Look-ups in named tables: a row name and a column name give one cell, copied from the table.

bibe =
columns: niv, kikatol, gop, dom
kuro: [154, 108, 177, 203]
duzu: [143, 151, 152, 238]
bukid: [127, 85, 121, 54]
sumufig: [143, 85, 152, 98]
boni: [119, 59, 65, 40]
dor: [167, 6, 152, 98]
sos: [98, 172, 161, 165]

What is the gop of boni in bibe?
65
What is the dom of kuro in bibe?
203
What is the niv of sos in bibe?
98
What is the gop of duzu in bibe?
152
What is the dom of boni in bibe?
40
What is the kikatol of sos in bibe?
172
What is the gop of sumufig in bibe?
152
What is the dom of sumufig in bibe?
98
What is the dom of sos in bibe?
165
What is the niv of dor in bibe?
167
What is the kikatol of kuro in bibe?
108
What is the gop of sos in bibe?
161
What is the niv of bukid in bibe?
127
What is the kikatol of boni in bibe?
59

Table gino
,gitusup,gak,vugis,gal,govivak,gifep
mul,82.1,63.6,65.3,60.1,65.4,65.3
gukov,43.8,61.7,63.8,59.0,64.0,63.9
valilot,84.7,63.8,65.6,60.5,65.6,65.5
fezu,40.3,61.2,63.3,57.5,63.6,63.5
kaguta,67.5,62.8,64.7,59.0,64.9,64.8
tagafa,15.7,60.2,62.4,58.4,62.8,62.7
teg,26.2,60.6,62.7,57.3,63.2,63.0

fezu, gifep => 63.5
gukov, gak => 61.7
tagafa, govivak => 62.8
gukov, gifep => 63.9
valilot, gak => 63.8
tagafa, gifep => 62.7
valilot, gitusup => 84.7
fezu, vugis => 63.3

tosevep
fields: rik, muv
roda: [77, 79]
voru: [52, 85]
laza: [71, 96]
pomupot: [75, 69]
zasupo: [220, 213]
zim: [76, 78]

zim, muv => 78
laza, rik => 71
zasupo, rik => 220
voru, muv => 85
voru, rik => 52
pomupot, muv => 69
roda, muv => 79
zasupo, muv => 213
roda, rik => 77
laza, muv => 96
pomupot, rik => 75
zim, rik => 76

bisatug
|  | zofivib | tos | moz |
|---|---|---|---|
| pote | 186 | 33 | 195 |
| nagili | 60 | 18 | 144 |
| bos | 53 | 9 | 137 |
| kigoru | 126 | 182 | 53 |

moz of bos is 137
zofivib of pote is 186
tos of nagili is 18
zofivib of kigoru is 126
tos of kigoru is 182
moz of nagili is 144
moz of pote is 195
moz of kigoru is 53
zofivib of nagili is 60
tos of pote is 33
tos of bos is 9
zofivib of bos is 53

sakov:
         pevud  kuvu  fiv  nev  rup  rafize  gemom  dagak
tano        69    33   38   83   28      49     64     22
kupevo      62    23   29   79   33      42     64     35
selu        69    41   91   83   34      42     53     58
funavaz     49    35   38   79   35      42     64     40

What is the pevud of tano in sakov?
69
What is the fiv of funavaz in sakov?
38
What is the kuvu of tano in sakov?
33
What is the rup of kupevo in sakov?
33
What is the gemom of funavaz in sakov?
64
What is the dagak of tano in sakov?
22
What is the gemom of kupevo in sakov?
64
What is the pevud of selu in sakov?
69
What is the dagak of kupevo in sakov?
35
What is the rafize of tano in sakov?
49
What is the rup of tano in sakov?
28
What is the fiv of tano in sakov?
38
What is the nev of tano in sakov?
83
What is the pevud of kupevo in sakov?
62
What is the nev of funavaz in sakov?
79
What is the fiv of kupevo in sakov?
29
What is the dagak of funavaz in sakov?
40
What is the gemom of tano in sakov?
64
What is the kuvu of selu in sakov?
41

gezitu:
         kapuvef  riviki  figido  kugebib   pev   zol  riku   tig  dipek   lat
ros         6.34    5.11    8.80     6.74  5.02  2.73  4.76  5.12   7.58  3.39
nadum       6.70    6.43    8.43     6.62  4.47  2.96  4.23  5.41   6.58  2.72
zetuzet     5.19    5.79    9.41     6.85  7.21  4.32  4.65  7.06   8.85  5.54
mut         6.08    3.63    7.04     5.74  4.52  3.94  6.65  6.22   9.99  6.94
dud         6.91    5.00    5.04     2.39  5.67  6.65  6.56  8.95   4.81  8.03
mebafon     3.71    8.88    6.21     2.58  6.29  4.92  3.99  4.85   7.08  5.44
pofu        9.11    2.26    6.09     5.25  4.08  4.99  5.91  7.58   6.48  5.84
tinopar     6.98    4.31    6.24     2.90  5.72  5.74  7.92  3.87   9.02  5.13
dafule      6.42    5.48    4.37     1.96  4.46  7.10  4.47  5.63   8.34  4.28
zem         3.71    4.90    5.23     2.09  3.69  4.90  6.51  6.18   8.30  5.86
paz         5.22    6.12    6.53     4.11  5.08  3.64  1.77  6.76   4.16  4.20
nabeki      7.20    7.92    6.15     3.00  6.56  5.49  3.70  6.77   2.60  4.97

zol of nabeki is 5.49
riviki of mebafon is 8.88
kapuvef of zetuzet is 5.19
dipek of ros is 7.58
lat of ros is 3.39
dipek of mebafon is 7.08
riviki of paz is 6.12
zol of nadum is 2.96
kugebib of zem is 2.09
tig of ros is 5.12
riku of zetuzet is 4.65
kapuvef of nabeki is 7.20

